Rows are one point carried round by a steady rotation, each followed by how many steps it has turned.
The counts run from 0 to 50.
[ -3  44  19  29  23 -41   7  13 -30  27   9 -13  -6  18 -44  21  36 -33
  10 -31  16 -44 -13  30 -11  15  26 -26 -21  -5  -3  18 -48 -49  -6  -6
   6 -19   5   5  32 -15  29  25 -34  15 -10 -35 -38   2   6 -17  24  55
  67  64 -63  42  44   2 -10 -14  -5 -41]  14
[ 27 -25  -9 -31   1  16 -14  26 -20  30  27 -50 -37   2   0   3  16  26
  43 -44  -7   7 -10  -6  -8 -13   1  -5  26 -16   1  20 -57   6  -6  25
  23  17  25 -36  26 -48  29   2  -4 -12 -45  -7  15  32 -31  -8  20   7
  47   5 -32 -17   9  33   9 -45 -52 -22]  32
[ 47 -47  19 -17   6   7 -27  39  -2  35  25 -23 -29  13  -9 -22  41 -20
   5 -40  -6  -3   2  -7 -23 -29  15  21 -24  13   9  -4 -23 -25 -24   6
  40  -9  18   5  18 -35  67  26  -6 -36 -25 -29  53  22 -23 -19  16   6
  36   0 -30  48  33   8  14   7 -15 -50]  0
[  2  16  19  48 -20 -51  13  34 -23  22  27  -2 -19 -23 -26 -18  36 -55
  -3 -28  21 -35 -12  52  18  -3  24   5 -28 -15  16  -4 -49 -57  -4  -8
 -11 -22  24 -27   9  -4  15  11 -32 -19 -30 -72 -16  14  11 -44  11  22
  53  53 -40  25  47 -13  19 -56  -5  -1]  9
[  0 -23  -3 -24   3 -20   9  42 -49   5  44 -15 -40  23 -33  12  -4 -21
  14 -18 -14  47 -32 -11 -30 -19   2  -7  17 -20 -28  -4 -47 -28  -2  23
   8  12  29 -17   0 -17  62  -6   4 -13 -28   0  53  59 -46 -22  14  10
  49   9 -38   6   7   8  62   2 -82 -50]  31
[ 16  13  30   8  28 -18  17  -3   2   2  -8 -46  13  -9 -17 -29  18  -6
 -15 -35  29  -7 -21  16 -18   5 -27  -7   4 -34 -25  11 -55 -32  29  -4
  27 -15   7 -23  18 -29   8  25  67  -3  45   2 -43  92   0  -8 -15  -7
  63  31  22   4  21 -10  23 -39 -14 -41]  18
[ 38  28  19  -7  33 -43   5   0 -27   0  31 -32  29   4 -37   5 -46  -8
 -18 -29  19 -20  -5  41 -16 -16 -45   1  15 -25 -33   2 -32 -58  47 -11
  16 -13 -12 -25  -7 -30  18  11  55   2 -15 -23 -29  72  -6  -9  -4 -10
  69  36  -4  15  18   1   8  -3 -24 -52]  24
[  1   6  -5  43 -22 -11  16  -5 -37  20  10 -11 -35 -26 -21  11  13 -50
  29   4   7  25  -3  28 -18  -3  10  -2  28 -31 -28 -28 -37 -44  -4  12
  -6 -16  16 -37   2  -4  -1  -2 -23 -41 -57  -9  -9  22 -64 -16 -10  61
  33  40 -53 -14  60  31 -13 -31 -30  12]  41
[ 22  -8  37  -1  25 -30  11 -24   2  23  -6 -46 -29 -37   1  -2  -1  15
   5  31  12  29  18 -17 -17 -20 -31   3  15 -41 -34   1 -35 -36  49  -5
   6   9 -21 -12   8 -36  -6  36  23 -18  -6  32 -51  49 -35  17  -7 -15
   3  46   0 -14  -8   5  -7 -37   8 -57]  49
[ 38 -45 -11 -34  19   8  -3   0  -3  24   6 -52 -45 -12 -18 -24  54 -19
   9 -53  20 -21 -10 -15 -14 -29   4  21 -40 -17   9  23 -21 -27   5   5
  25  18 -18   7  11 -12  31  14  40  -8  10 -27  21  50 -27 -53  17  -8
  17  21 -23  46  40  13  23 -21   1 -48]  6
[-12  10  13 -15 -22 -21 -22   7 -26  21  48  -6  -2  29 -54  33   3 -17
  31 -49 -32 -20 -23  52 -10  17  15 -33  10  26 -23  -7 -57  -8 -40  -6
   4   2  28  -1  44 -14   7  16   0  -1 -24  -3 -27  33  32 -38  41  29
  98   2 -49  26  28 -16  38 -38 -32 -36]  20
[ 17 -28  43  14  20  13  -5   5  10  35  15 -44 -53 -44  -6 -23  53   1
  -7 -19  34  -1 -26  -2 -12 -36  23 -16 -42 -37  30  11 -40 -38  20  26
  35 -10   9 -14  21  22  27  18  27 -40  13   0 -20  56  -3 -40  -7  14
  43  18 -15  18  22  14  48 -44  -7 -32]  11
[ 41 -58   8   6   7 -24 -13   8 -16  21  18  -5 -55  22 -23 -23  12 -10
  11 -13  22 -20 -28   5 -32 -25   9   9 -50  -8  34 -32 -15 -56  18  21
   9   5   7  22   1  -4  30  14   9 -57  -1 -24  34  38 -18 -36   0  -3
  50  25 -37  56  16  -1  31 -13 -16 -22]  5
[ -4  12   2  15 -27   7 -11  12 -33  19  27  -3 -34 -30 -48  33  54 -43
  35 -18  11 -38 -58  25   3 -26  12 -19  10 -13   3 -17 -58 -21 -33 -21
  -4 -13  -3 -27  20  16  23  35  -1 -15 -32 -12 -37 -15  -8 -51 -14   9
  49  32 -33  -5  44   1  42 -10 -13 -12]  15
[ 40 -49   6 -32  16  34 -40  50 -12  49  19 -39 -30   4 -16 -25  35   7
  33 -58  54 -39 -14 -22   1 -44  47  27 -25  25  12   6 -34  -6  -1  26
  31   2   8  -9  36 -54  15   5   5 -22 -10 -32  11  23  -5 -61  19  12
  32   4  -3  14  46  23  22 -37 -19 -21]  1
[ 18   1  26  27 -16   8 -31  -8 -14 -12  -6  22 -24 -36 -41   5  62 -30
  -4 -15   9 -12 -33  28 -23 -29  21 -12 -17 -45  14 -32 -19 -55 -30   2
   1 -16  -3   1  14  26  33  16   6 -14 -24 -14  24  36 -15 -31  -5  26
  36  30 -36  -6  51  -3   9  -2  -8 -20]  10
[ 12  -2  18  45  11 -23  -5  23  -2  -4  42 -33  10   6 -14   9 -17 -28
   1 -33  10  28 -37  17 -24   0 -30   8  19  -6 -35  16   1 -50  52 -29
   6 -10 -12 -28  -1 -14  14  18  -6   8 -45 -53 -33  46  -8  15 -32  38
  44  66 -24 -21  47  19  22 -42 -33 -31]  29
[-22   8  10 -29  20 -40  25 -44  -9  23 -15 -18   2  -7 -44   8 -20  18
   4 -11 -10  18  34  14 -36  19 -50  -8  19 -40 -32   9 -40 -18  45 -19
 -17   4  -5 -14 -11 -52 -29  -8  30  -1  -1  23 -62  33   6  -1  17   7
  25  56 -16  12  22  10  19 -23 -27 -25]  50
[ 19  16  12   9 -15  41 -20  28  -1  18  27  -7 -21  -4 -35  10  43 -20
  -6 -36 -19 -25 -65  12  11 -22  44 -18  32  22 -25   6 -49  -7  -5  -3
  30   8   3 -42  35  12  25  35  11  13 -45 -23  -7   0   4 -58  -1  29
  62  36 -56  -2  38   0  41 -18 -34 -11]  21
[ 23  26  21  -3  55   8   9  -9 -10  49  12 -30 -14  -3  -7 -24  20   8
  -6 -41  32 -54  10  39   9  -8   5  -4  -9 -16  22  38 -16 -18  21 -13
   4   7  14 -33  21 -37   2  20  14 -19  29 -10 -40  39  26 -31  15  -1
  46  40   0  16  31   6   2 -38  12 -34]  13
[  8 -48  13 -14  24  35  21  18 -17  29  13 -52 -13 -38 -11 -11  21  -1
  20 -40  -8  24   5 -35 -40  12 -20   7  37 -57 -27   8 -79  -8  18  29
  19   8  -7 -29  14 -47   0 -19   4  11 -16 -19   0  30 -20 -21  21  -5
  12  15 -14 -11  43  51  18 -39 -34 -36]  38
[ 12 -43  30 -20  27  28  35 -10   5  16  -9 -39 -44  -7 -29 -27  54  12
   0 -28  51 -17 -16   6 -13 -57 -18  -6 -15 -41  -3  13 -47 -25  50 -15
  20 -19  -1  -5  23 -24  -4  11  43 -15  26 -11 -14  40 -16 -28  32 -10
  29  55 -11   8  45  17  12 -30   8 -33]  12
[ 15   8  12  27 -16 -24   0  27 -25  -1  36 -23  15   7 -36  18 -27 -39
  17  -2  19  -3  -7  20 -26  12 -33  -5   3 -31 -25 -13 -14 -82  22  -8
  -4   1  -7 -34 -29  -8 -10  25 -13 -30 -57 -29   5  -3 -22 -10 -37  32
  44  40 -39 -12  44   0 -16 -19 -30  -2]  35
[ 26 -21  12 -31   9  17  43   7  -9  49 -47 -67 -24  -3   3 -20  -2   6
  30 -37  18  15  20  -4 -26   4  -3 -10  26 -53  -9  22 -60   1  42   3
   1  30 -15 -36   5 -56 -24  -2  27  19  -1   6 -25  57 -30  15  30  -9
  17  33  -3  -9  43  21 -22 -52  -7 -25]  44
[  8  21  12  18   8 -22  14  20 -33  29  42 -37  -2  40 -57  18 -11 -35
  -6 -43  -8 -24   7  30 -24  -9  15 -11  17 -28 -15  25 -41 -31  24 -30
   3  -4  30 -12  23 -44  -1  37  25 -11  32   7 -38  60  30 -23  44  12
  73  51  -4  16  26 -32  15 -36 -23 -47]  19
[ 28 -53   1 -26   0  15  22  -1 -16  23  26 -45 -31 -65  -8   8  15   6
  36   8  11  44   0 -18 -38 -36 -17  -7 -18 -50  -4   5 -53 -32  61  20
   3  35 -14 -24  23 -32  19 -12  33  -2  -4   0 -18  58 -37 -13   3  24
  16  29 -37   0  20  19 -24 -42 -25 -28]  43
[  3   1  12  17  -1   8  27   9 -38  20   1 -28  -4 -29 -26  33  -3 -55
  19 -23   1  -8  19  44 -26   9 -32  13   9 -17 -19  -6 -44 -26  51   2
 -30   1 -13 -31 -21 -34 -18  11 -42  -2 -33 -68 -52 -15  -6  -6  -7  27
  26  44 -41 -30  61  21 -12 -22 -32 -10]  40
[ 35 -38   7 -23  34  23  14   4   7  29  33 -46 -18 -12 -11 -36  44  -5
  -4 -54  36 -57  20  -1  -3  -3  -1  19 -22 -11  15   9 -47 -12  27  15
  17  13  -2  10  29 -51   9  -3  33 -10  21 -28 -37   5   3 -34  23   2
  59  57 -31   6  29  31  10 -43   4 -31]  7
[ 47   1  45  31  13  33   5  -7   6  29  31 -33  -2  -9 -20 -34  17 -29
  -8 -50  49 -59  -8  27  -1  10  14  -1 -27 -13  20  -5 -34 -28  12 -15
   0   2  14   9  14  -7  -1  18 -25  -3   1 -66  -6  -5  13 -25  25  24
  42  43 -30  11  59  -7  13 -50  18   7]  8
[ 42  -2  20  12  -3  55  17  25  20 -16  10 -40  -7 -53 -22 -26  17 -12
  -5 -45  33  -6 -46  28  25  -5 -27  -7  31  -9 -53  31 -25 -20  14 -33
  19  14  -3 -49   2  -2 -21  31  12  18  -7 -27   0  18  25 -25 -46  21
  39  60  -3  -9  33  43   2 -62 -36 -31]  28
[ -8 -27   3  40 -50  12  -5  10 -14   8  18 -20 -42 -55 -30  18  36 -21
  34   6  -2  39 -16 -15 -31 -20  12  -5  28 -14   7 -47 -45 -26  -6  -8
  -9  -2   9 -24  19   7  -2   7   7 -14 -63   9 -38  51 -44 -16   3  38
  11  62 -37 -18  -5   6  -5 -22 -32 -13]  47
[ 34 -39  -6  41  -9  20  23 -24  -9   4 -19 -54 -48 -56 -12 -17  20  16
  31  18  12  20 -29  -8  -2 -25   2 -16  34 -45   3  -1 -60 -19  19  27
  10  30 -19  -7  21  14 -18  10  40   3 -17   6 -49  43 -20 -15 -33   3
   6  33 -24 -14  36  22  12 -41 -31 -37]  48
[ 13  -1   8  -2   6  -5  18  22 -15  47  -2 -33 -28 -12   6  -2  -9  15
  40 -53  10  11  22   5 -11 -22 -25   5  21 -17 -23  37 -62 -26  -4 -16
   8  23   3 -44   0 -63 -37  23  10  31 -37 -21 -53 -14  10 -15  17   3
   9  43 -24  -4  32  51 -17 -71  -8 -23]  39
[ 27 -10  39   1 -19  21  20 -15  29  -1  44 -26  19 -22 -24 -13 -10 -14
   2 -45  12 -12 -38  30 -17  13 -22  -2  12 -31 -21  32 -44 -28  32  -9
  16  14 -13  -5  -1 -34 -15  17 -15  -7 -28 -49 -34  -4  16 -16 -29  31
  39  68   5 -15  48  33 -12 -42 -36  -4]  34
[  9 -12   6  11  -8 -17   9   9 -44  23  21  14 -35 -24 -26  30  -3 -42
  19 -16 -12  38 -20  -2 -41 -14 -18 -15  18 -13  -9 -15 -40 -54   7  19
  -6   4  12 -26 -14 -12  35  17   9 -49 -71  12  32  49 -40 -10  -3  38
  59  42 -37   1  57  22  -3  -4 -53 -15]  36
[  8 -22  13  46 -27  36 -19  -8 -13 -14  -8 -11 -17 -45 -24  20  60 -23
   8 -22  -3  12 -54  29  16 -35  20 -15   4 -23  13 -29 -69 -24   7  -8
  35  -4 -23 -13  29  44  14  16  23 -16  -1 -15 -39  37   0 -31 -60  14
  55  36 -49  30  21   4  38 -15 -31 -40]  16
[ 28  -9  26  20  20   8  -2 -15  13 -22  21 -56  10 -20  -8 -19   4   5
 -24 -28  16   0 -20  27 -12 -12 -18   8  34 -20 -52  33 -24 -32  72 -30
  20  -8 -16   5  -1   1   1  23  32   8   1 -16 -40  62  11  -3 -29   9
  53  70 -29 -14  44  26   1 -36  10 -40]  23
[ -7  11  23  20 -39   8  17 -18 -38  39  12  12 -20  -7 -44  32 -14 -25
  48  -2   0  32   8  -2 -15  11 -17 -27  40 -10 -13  -6 -65 -23  -1 -23
 -39   6   2 -35  17 -42 -17 -10 -29  25 -65  -8 -41  16 -24  -8  -3  25
  30  56 -30  -9  35  -6   2 -13 -24  13]  46
[ 44 -29  -3  -6 -15  16  20  27  -1  28  17 -57 -40 -27 -19   5  40   8
  25 -34   7  -3 -29  -2  -2 -12 -27   7  50  -3 -33  22 -22   4  41  18
  15  11 -15 -49   7 -31  -7  25   1  -1 -15 -42  -8  37   0 -14 -29  17
  21  35 -32 -23  17  36  21 -52 -11  -7]  33
[ 35   0  41   1  29  28  15  20   1  25  14 -18  -9 -16  -3 -29  32 -12
  10 -51  32 -66  13  14  13   1   7  14   2   9  26  12 -17  -8  32  -9
  26  -8 -30 -13  23 -23 -18  40 -21  -6 -11 -41 -23  -6  13 -20  -6  15
  38  48 -12 -12  54  24   2 -56   6  -9]  2
[ -8   0   3  -1  26   1  11 -13 -22  60  13 -23  -7 -22 -48  33  11 -10
   4 -17  -4 -14  27   5 -38  -5   7  -8  41  -4 -23   9 -60 -36  19  -6
 -34  23 -15 -26  17 -56 -35 -12  -1 -12 -22 -17 -69   0 -12  -5  28   7
  43  63 -27   0  38  26 -16 -34 -15 -10]  45
[ 45  -3  19  20 -44  62 -22  22  -4  -1  32 -25   0 -35  -3 -16  41  10
  12 -28   7 -44 -67  34  33 -24  -9 -12  31   0 -34   7 -26 -18   9   1
  22  29  -9 -25  -9   4  28  34  26   4  -8 -22 -28  55  20 -13 -27  18
  61  29 -20 -32  10  14  32 -48 -27 -16]  22
[ 14 -25  10 -26   6 -18   6   2 -18   3  28   2 -14  17 -41  53 -18 -32
 -23 -16  16  20 -36  24 -35 -24  -1 -24  -8  -8 -29   1 -26 -45  -8 -17
   8  -5   3   0  -3 -34  33  13  38 -15  -2 -16  -1  42  12  -8  -5  20
  74  37  -1  35  19  16  44 -13 -33 -47]  25
[ 25  10  19  -4  13 -39  13  20 -19 -17  46 -39   2  36 -23  22 -30 -13
   7 -36  -1  19 -30  28 -28 -18 -25   1   7 -17 -14  -4 -21 -40  34   9
  22  12   9 -32 -14 -39  20  49  13 -21 -29 -34  16  21 -26 -36  -7  36
  79  31 -39   8  47  -4   0 -16 -19 -57]  30
[ 26  -7  44  26   7  -9   3  53   3   2  29 -35  -4 -10 -16  -2   5 -34
  12 -31  55 -54 -15   5   7   3  20   6 -21  17  25   2  -4 -53   2 -53
 -13  -5   4 -43   3 -26  -5  18 -35 -48 -11 -55   8  -5 -28 -11 -28  21
  60  84 -20  31  49  18  10 -49 -14  -5]  3
[ 35 -25  21 -26  -5  67 -32  29  11   4  23 -47 -42 -18 -36 -17  14  -4
  19 -47 -16  -1 -38 -11  11 -14  18   0  16  -6 -28  16 -23  -1  -2   4
  33 -10  -5 -29  35 -22   8  36  11  18 -14 -21  -2  16  -9 -24 -34   5
  49  38 -19 -38   9  40  32 -53 -50 -30]  27
[ 13  14  36  29  -3 -27 -30  18 -26 -19  30  -9 -10   1 -39  -3  18 -72
  10 -41  42 -42 -21  14 -18 -20  19   7 -43  -8  18 -40 -24 -94  24   6
  -1  -8  20  -2 -12  13  35  34  -9 -39 -19 -55   8  15  -8 -37  -9  43
  57  35 -32   6  47  -1  13 -14   0 -23]  4
[ 11  -6  34  -6  15  21  14  10   5  -4  26 -34 -23 -20 -25 -31  17  18
 -29 -11  27  -1 -30   6  11 -24   2  -7   9 -38 -16  15 -19 -42  26 -14
  19   3  -6 -30   0  25  33  17  47 -19   1  -1 -31  55  20 -15 -47   1
  52  48  -9   9  25  11  51 -13   8 -34]  17
